(in the rows, 128 means zero)
First come named moves, each a turn or a mirror, each shown by rows before and after it. For each pair of rows after them, which moves, in which order, take the first row to the second? The first pair is done for you.
move z916:
[117 108 133 140 147 108 119 167 131 106 142  92 100 115  96 143 114  93
 163  59 120 151  86 155 131  75 165 154 111 147  99 107 118 123 126 149
 101 109 146 118 120]  ->  [120 107 135 139 143 109 125 161 125 111 130  93 105 119 103 136 126  76
 169  62 114 148  85 160 143  75 168 149 124 145  99 103 120 126 126 151
  98 104 153 123 122]
[138 103 140 104 142 123 133 134 158  97 132 144 130 116  87 143 104 156
 125 174 132 134 110 107 117 108 109 150 118 125 139 140 120 146 143 138
 106 127 123 110 117]  ->  [146 102 147  97 136 126 155 118 140 111  98 148 138 120 103 123 135 114
 135 185 121 122 103 118 146 110 122 139 149 121 134 126 123 155 141 144
 101 113 141 127 129]
[116 127 120 147 121 134 115 136 141 125 141 140 125 142 116 146 127 145
 126 113 114 124 119 121 126 124 127 120 117 111 123 132 138 126 123 128
 128 124 115 107 114]  ->  [123 126 122 142 117 137 128 125 128 135 121 144 129 143 130 130 149 116
 135 120 104 119 113 129 147 127 135 113 141 109 122 123 141 133 122 133
 122 115 126 118 123]
move z245:
[135 122 119  77 154 159 135 121 146 126 118 114  91 100 126 152 141 121
 105 182 139 134 136 122 132 118 137 128  88 160 122 179 125 136 140 156
 127 161 106 121 137]  ->  [137 124 118  76 153 159 134 120 145 126 115 111  89 102 126 151 140 121
 100 181 141 135 133 123 129 117 139 131  91 161 120 175 125 134 142 155
 130 162 104 126 136]
[164 115 135 135 155 143 152 146 158 142 114 120 123 152 150 143 110 150
 116 174 134 120 140 120 124 131 122 150 137 125 135 135 128 119 158 139
  93 151 128 121 140]  ->  [162 112 135 133 158 146 152 147 158 141 111 119 123 151 151 145 109 150
 116 176 133 120 139 119 124 131 122 151 138 126 134 135 127 117 159 142
  95 149 129 119 139]
[102 124 128 180 122 143 109 143 121 149 128 142 127 121 141 157 154 139
 131  63 105 118 144 108 122 133 152  93 126 115 138 119 156 116 106 113
 103 107 114 129  99]  ->  [108 126 122 174 115 137 101 137 124 155 127 126 125 120 153 145 145 141
 119  56 116 125 146 109 108 131 155  98 135 131 132 109 148 104 109 114
 111 115 114 161 113]
move z545:
[125 123 114 133 110 108 113 124 142 145  86 101 127 133 145 131 140 121
 126 146 156 149 128 133 114 142 135 116 123 142 121 123 151 113 138 132
 149 126 112 173 149]  ->  [133 127 112 115 113 113 118 120 135 147  97 108 131 130 144 136 143 125
 115 165 158 147 134 131 117 146 132 121 112 139 126 136 155 117 141 139
 158 124 111 163 141]
[135  94 136 125 128  99 138 114 120 104 139 137 149 118 145 110 144 121
 160 149 143 113 119 128 136 103 100 164 146 154  79 128 104 126 166 109
 103 114 178 136 181]  ->  [141  96 135 110 133 103 136 107 112 108 150 144 151 111 143 119 145 127
 147 171 146 109 124 123 142 109  99 172 134 148  87 145 110 132 168 120
 116 111 177 117 168]
[146 126 141 125 106 149 119 151 159 131 107 106 128 132 105 137 112 136
 140 148 134 149 115 139 113 124 111 118 127 154 123 119 123 124 137 118
 112 133 126 147 124]  ->  [149 128 139 115 108 145 119 147 154 134 107 105 127 128 109 133 114 135
 135 153 140 148 118 140 113 125 111 123 127 158 120 117 120 125 140 123
 114 136 128 155 129]
move z735:
[148  77 137  84 119 133 104 111 163 119  79 142 135 138 118 135  71 114
 125 210 159 136 133 135 125  89  69 181 142 177 115  96  92 112 163 147
  97 161 124 175 186]  ->  [159  75 144  78 113 145 110 108 156 132  64 142 143 142 120 144  86  96
 124 234 145 131 136 133 147 103  74 171 144 168 120 110 105 119 163 152
 102 154 123 163 174]
[181 125 141  72 133 147 134 101  90 151 111 163 155 104 144 104 150 111
  97 171 156 100 150 160 134 145 129 161 116 120 123 152 133 152 133 152
 142 116 140 112 134]  ->  [169 136 134  78 140 130 130  96  83 141 134 168 146  92 149  87 139 132
  93 137 176  98 153 162 119 132 125 171 116 125 117 137 123 146 133 150
 152 122 146 121 148]
[140  91 142 137 116 129 200 163 127  87 107 149 128 143  68 105 114 113
 195 153 149  98 109 149 131  77 125 135 146 137 117 147  87 152 168  85
  79 125 160  84 129]  ->  [148  91 143 127 113 137 206 161 121  98 100 153 132 144  74 110 127 100
 191 172 139  94 111 146 146  88 131 130 147 130 123 157  98 158 164  91
  81 117 161  74 121]
Pairs:
(two moves a pair)
[134 174 100 133 135 127 155 127  95 159  56 136 165 173 153 136 106 121
  95 145 144 147 160 122 156 171 104 132 131 112 136 144 171 120 139 134
 128  93  83  90 128]  ->  [130 187  86 129 139 112 151 114  76 159  75 141 161 163 164 119 105 133
  85 121 162 142 165 126 144 165 102 139 134 117 132 136 165 112 138 135
 144  94  90 102 142]
z735, z245
[133 123 131 129 138  70  53 167 165 138  83 120 156 142  88 175  84 145
 144 153 134 143 127 133 136 133  98 126 121 160 133 166 126 119 121 121
 112 124 112 139 147]  ->  [146 121 133 119 131  78  60 162 157 152  66 120 163 148  97 178  99 129
 140 172 123 139 127 134 153 143 104 119 129 157 132 167 134 121 122 125
 114 117 114 139 141]
z545, z735
[117 136 125 124 126 135 106 124 117 142 112 113 117 128 144 132 153 113
 123 106 134 139 120 138 146 121 160 115 147 116 117 108 146 115 125 134
 129 145 120 143 133]  ->  [112 133 124 131 128 134  89 138 141 131 129 106 112 126 129 148 128 139
 119 104 137 150 123 128 128 120 151 121 127 119 121 117 141 112 127 129
 126 154 105 137 123]
z916, z735
[ 80 143 121 136 140 108  94 143 124 122 198 147 113 119 124 168  95 182
 123  83 147 137 136 112 107 137 116 121  74 115 140 126 132 125 130 113
 135 150 117  99 101]  ->  [111 126 146 123 122 126 154 111  96 152  93 148 132 143 158 126 169  70
 164 120 103 117 114 141 180 143 144  91 163 114 128  91 143 149 130 125
 102 114 163 145 131]
z735, z916
[125 153 138 121 129  85 159 101 146 125  93 115 132 102 138  75 118 116
 113 137 141 129 108 150 104 115 129 183 118 144  95  84  94  95 173 130
 111 169 107 177 146]  ->  [136 159 134  99 136  91 155  96 138 129 119 128 140  93 133  91 112 136
  90 167 155 126 122 140 104 124 122 200  89 140 105 113 101 102 179 139
 134 170 101 146 125]
z916, z545
[136 124 145 154 132 147 131 139 157 122 114 128 135 120 125 154 101 131
 131 138 131 150 112 125  95 128 105 139 129 159 135 146 117 112 142 129
 102 121 125 170 126]  ->  [153 130 149 133 126 161 142 130 135 145 104 133 145 121 140 159 128 112
 119 166 116 139 120 123 123 148 118 133 129 145 142 163 136 120 136 137
 116 107 125 153 116]
z735, z735
[129 121 149 135 113 128 109 145 171 115 113  89 122 141 117 141 103 136
 129 129 121 146 110 144 104 124 123 113 150 150 122 110 121 105 128 103
 103 141 118 183 140]  ->  [139 113 153 128 107 142 108 148 173 124 105  88 129 147 114 159 109 129
 121 152 107 146 112 138 117 137 126 111 139 140 129 127 131 109 127 106
 104 136 108 168 126]
z735, z916
[115 117 120 105 162 141 160 121 115 134 152 178 111 119 125 108 124 109
 155 137 118 108 115 106 143 115 148 147 128  90 139 147 122 118 138 137
 132 147 134 101 123]  ->  [122 113 113 106 147 125 134 122 137 136 140 144 102 122 136  96  98 118
 140 123 138 126 116 119 104 108 148 155 145 126 122 120 103  91 147 126
 129 164 129 167 153]
z245, z735
[185 111 159  70 116  98 124  62 117 125 114 136 171 149 131 112 162 135
  81 200 147 146 142 186 145  91 123 148 137 164 148 115 147  97 147 143
 150 121 187 159 169]  ->  [160 110 161  95 129 108  93 105 156 101 168 137 164 151  90 168 124 198
  75 198 147 161 152 157 118  99 103 155  70 147 170 153 156  97 139 131
 151 135 145  87 123]
z916, z545
[114 137 157 162 115 122 104 130 116 138  96 123 134 166 158 154 131 102
 148 101  65 102 110 116 177 115 132  99 130  86 158 155 141 169 157 128
 108 138  93 127 137]  ->  [109 155 140 149 122 112 104 109  83 148 122 136 131 151 174 136 138 112
 136  78  79  91 118 117 174 114 138 102 130  80 157 154 142 168 153 131
 135 135 106 122 150]
z735, z735
[128 118 164 141 121 101 105 130  90 153  87 162 157  95 144 137 117 114
 151  89 106 103 101 125 105 124 139 112 119  81 130 123 127 143 125 141
 172 137 133 124 143]  ->  [122 118 165 151 124  94 101 138 105 143  91 155 152  92 136 135 106 124
 159  79 113 112  96 127  91 112 132 115 119  86 129 112 117 137 128 136
 162 141 131 131 148]
z735, z735
[135 104 110 149 130 171 110 137 172 118 159 126 100 137 134 111  86 130
 113  91 111  86  94 136 104 109 154 112 103 119 105  98 133 102 126 131
 123 106 142 186 171]  ->  [163 116 103 102 131 167 113 110 144 135 174 143 111 117 144 109  89 140
  80 139 135  79 113 135 107 116 148 140  89 123 110 124 136 109 138 152
 157 105 150 177 166]
z545, z545
[132 145 120 140 125 104 158 111  97 158 142 105 101 109 188 133 154 113
  84  97 148  88 130 158 126 118 166 147 127 118 122 104  95 114 125  96
 163 173  89 124 170]  ->  [126 135 125 155 127  98 158 118 113 146 136  97  98 112 179 129 146 114
  94  90 148  94 124 162 117 107 160 148 135 129 114  91  84 112 129  92
 146 178  89 138 180]
z735, z916
[150 128 106  98 131 122 119 115 105 134 162 131 140 101 128 152  97 151
  85 168 151 127 142 123 116 136 122 164  90 136 139 158 126 138 124 140
 171 143 122 103 114]  ->  [148 135 105  93 131 112 144  86  68 141 147 141 140  95 150 110 128 118
  98 149 151 113 135 137 136 123 136 160 132 137 128 131 121 143 122 148
 173 132 154 131 144]
z916, z735
[130 119 133 128 135 123 141 124 125 110 126 148 125 135 112 114 131 123
 148 143 139 121 131 134 159 108 123 137 127 127 127 124 124 156 143 128
 106 119 141 121 133]  ->  [129 115 132 130 137 126 132 135 139 104 133 144 122 135 103 129 116 138
 140 145 141 126 132 128 146 110 118 141 114 131 130 133 126 154 142 124
 108 126 130 115 123]
z916, z735
[114 130 123 151 130 144  98 146 155 138 147 111 122 142 122 179 106 158
 129 102 103 140 131 105 123 149 143 106  87 103 131 137 136 110 108 104
 135 119  91  94  90]  ->  [120 124 131 151 116 141 125 128 140 151  90 101 122 152 151 135 140  97
 153  81  87 131 114 125 147 140 161  86 152 115 114  93 129 108 108 104
 114 108 124 154 130]
z545, z916
[109 136 116 110 124 110 142 101  87 133 142 165 113  98 133 100 166 116
 131  77 134 101 101 125 132 101 161  99 187 114 113  98 120 140 129 149
 156 113 153 131 167]  ->  [120 140 119  92 129 120 146 101  76 139 158 182 123  93 124 124 170 124
 118 117 132  93 110 113 144 115 159 108 161  98 126 135 135 155 128 161
 171 109 145  86 135]
z545, z545
[169 119 126 169 157 134 146 114 107 157 111 123 123 115 126 145 119 119
 157 136 103 123 125 113 179  94 152 156 123 144 102 133 145 217 162 113
 124 135 127 139 154]  ->  [181 122 118 154 152 130 138 104 104 166 114 116 123 107 130 141 113 125
 138 145 115 125 134 113 168  95 152 164 120 153 100 137 142 210 171 115
 141 141 126 154 159]
z245, z545
[ 64  93  54 150 142  96 119 123 100  95 160 152  99 119 141 136  83 165
 144  97 141 119 125 141 146 108 109 151 117 107 122  96  94 131 128 124
 127 186 175 105 148]  ->  [ 88  97  58 124 139 101 147  93  67 119 131 163 112 118 160 115 119 122
 141 132 135 104 127 151 179 116 121 153 145 104 122  97 101 146 131 141
 138 171 197 117 158]
z916, z545
[168 143 120  79 124 122 122 108 101 140 131 114 133 115 161  97 118 143
  95 187 176 119 162 138  90 122 101 173 130 172 125 110 111 130 153 127
 172 169 155 186 158]  ->  [113 125 158 146 149 160 161 161 122  97 141 158 132 142 111 144 151 129
 178 178 102 100 136 115 160 127  94 125  97  96 155 138 146 181 119 115
 112 133 142  45  89]
z245, z545
[134  99 140 132 140 133 178 125 136 132 103 133  97 129 140  72 141 100
 153 144 151 109  94 168 154 124 104 166 158 147 113 108 137 168 154 152
 112 107 176 130 156]  ->  [124  91 140 149 143 140 139 165 190 107 138 116  91 132 101 121  92 160
 137 153 161 133  98 147 111 125  84 177 103 153 124 137 133 155 159 141
 105 132 132  99 119]
z916, z735
[166 143 105 144 119 108 170 106 147  90  84 200 192 144 136  96 111 117
 136 209 120 114 116 114 123 115 150 192 117 186 145 159 102 155 156 168
 124  99 159 110 129]  ->  [137 134 117 185 119 120 168 139 173  77  85 195 184 162 120 119 111 116
 167 185  87 118 106 103 132 115 150 163 105 165 155 160 112 156 142 155
  95  98 139  78 107]
z545, z545
[152 142 113 127  96 137 106  85 103 127 167 134 115 130 108 135 128 135
  76 124 135 133 100 144 133 131 150 108 130 102 127 165 112 112  56 104
 163 116  86  92 129]  ->  [147 139 109 132  97 127  93  87 110 119 173 124 111 128 108 126 115 146
  76 108 142 141  98 149 115 123 144 113 136 113 124 154 101 104  61 100
 161 125  84 111 142]
z245, z735
[127  82 166 146 128 140 119 135 127 121  96 145 127 179 120 121 139  59
 100 159  88 125 123 142 137 130 130 135 142 123 117 138 144 139 136 156
 113 128 154 129 128]  ->  [123  87 159 145 133 141  97 151 142 115 129 142 122 174 104 150 114 101
  76 160  97 137 132 127 114 138 122 145 101 119 126 162 148 130 136 152
 126 136 129 102 105]
z916, z735
